[ 32  60 -28 -20 -59 -13  53] -> W
[ 62  73 -13  -7 -32  -8  41] -> K
[ 21 -51 -65  10 -33 -83 -48] -> B
[ 45 -80 -23  12  -3 -67 -27] -> Q
[-13  -2 -86   3 -57 -71 -57] -> T
present: [-23  12] : yes
present: [ -7 -32] : yes

[ 87  88  34 -35]  Kugal
[11 52 13  9]  vob
[ 57  82  26 -17]  Niva
[-27  15  -1  22]  vas
[ 3 55 13 13]  tul
[-25  47   2  32]  minu
[-26 -56 -17   2]  lumon
[-5 33  6 14]  givut
[-2 90 17 31]  pul
present: [90 -2] : no
present: [90 17 31] : yes

[ 60  55  50 -42 -33 -20   8  -4  -8 -11 -14  16  16  12   8   7  -9  -9
   4   2   2   0   2   1   9  18  23 -22 -15  -1  13  23  28] : bik
[-43 -49 -52  57  65  73 -76  73  69  67  64 -60 -55 -50 -42 -33  20   8
  -4  -8 -11 -14  16 -16 -12  -8  -7   9   9   4   2   2   0] : Zalir
[ 49  52  57 -65 -73 -76  73 -69 -67 -64 -60  55  50  42  33  20  -8  -4
   8  11  14  16 -16  12   8   7   9  -9  -4  -2  -2   0   2] : Rizuk
[ 73  69  67 -64 -60 -55  50 -42 -33 -20  -8   4   8  11  14  16 -16 -12
   8   7   9   9  -4   2   2   0  -2  -1  -9 -18 -23 -22 -15] : dulup
[-69 -67 -64  60  55  50 -42  33  20   8   4  -8 -11 -14 -16 -16  12   8
  -7  -9  -9  -4   2  -2   0   2  -1   9  18  23  22  15   1] : pivuk
[ 67  64  60 -55 -50 -42  33 -20  -8  -4  -8  11  14  16  16  12  -8  -7
   9   9   4   2  -2   0  -2   1   9 -18 -23 -22 -15  -1  13] : vimas
[-64 -60 -55  50  42  33 -20   8   4   8  11 -14 -16 -16 -12  -8   7   9
  -9  -4  -2  -2   0   2  -1  -9 -18  23  22  15   1 -13 -23] : mesi
[-76 -73 -69  67  64  60 -55  50  42  33  20  -8  -4  -8 -11 -14  16  16
 -12  -8  -7  -9   9  -4  -2  -2   0  -2   1   9  18  23  22] : bikip
[-65 -73 -76  73  69  67 -64  60  55  50  42 -33 -20  -8  -4  -8  11  14
 -16 -16 -12  -8   7  -9  -9  -4  -2   2   0  -2   1   9  18] : sasu
[-52 -57 -65  73  76  73 -69  67  64  60  55 -50 -42 -33 -20  -8   4   8
 -11 -14 -16 -16  12  -8  -7  -9  -9   4   2   2   0  -2   1] : nez
[ 73  76  73 -69 -67 -64  60 -55 -50 -42 -33  20   8   4   8  11 -14 -16
  16  12   8   7  -9   9   4   2   2   0   2  -1  -9 -18 -23] : lema
[ 57  65  73 -76 -73 -69  67 -64 -60 -55 -50  42  33  20   8   4  -8 -11
  14  16  16  12  -8   7   9   9   4  -2  -2   0   2  -1  -9] : Dud
present: [15 12] : no
present: [-4 -9  9] : no

[-13 -12  13  25  -7   6  15  26  10] : gefi
[ -6 -13  59 -23 -13  -9 -10 -31   7] : doliv
[ -4 -25  74 -18 -19  -6  -3  -1  17] : zot
[ -7  19 -68  16  18   3   5  -1 -20] : Pupap
[  9 -22  -2 -31   9  33   9  32 -13] : lekol
[ -5 -20  13   8   5   3  44  11   1] : sus
[ -5 -20  13   8   5   3   6  11   1] : bof
[ -3  29 -82  21   8   6  11  -2 -22] : Kag
present: [11  6] : no
present: [-25  74] : yes
present: [13  9] : no
present: [ 1 11 44  3] : no

[ 44  -1 -22  28  -2  54]  M
[-11  21   2   2  37   3]  Y
[ 60 -60 -46 -35  53  57]  U
[-65 -37  54  38 -55 -61]  A
[-52 -63   4  -2 -34 -46]  X
present: [-22  29  -2] : no
present: [ 44  -1 -22  28  -2] : yes
present: [-61 -55  38  54] : no

[-17 -31   7 -42  46  41 -39 -31]  Koz
[-15  -8  14  -5   9  25   6 -10]  pegum
[ 32  46  35  -3 -19  39  31 -50]  pined
[-35  38  -5  44   7 -39 -26  20]  nik
[ 64  72   4  70 -38 -44  89   3]  dubef
[ 50 -52  43  19  46   1  39  32]  bifor
[ 32  46  35  -3 -19 -22  31  -7]  Vepi
[ 32  46  35  -3 -19 -22  31 -50]  Revik
[ 64  72   4  70  46  48 -17  66]  guvi
[-57 -36 -65 -61  47  39 -57  49]  Moguz
[-40  37 -26  20 -24 -35   6 -14]  tuf
present: [ 31 -50] : yes
present: [46 41] : yes
present: [ 46  35  -4 -19] : no
present: [ 1 39 32] : yes

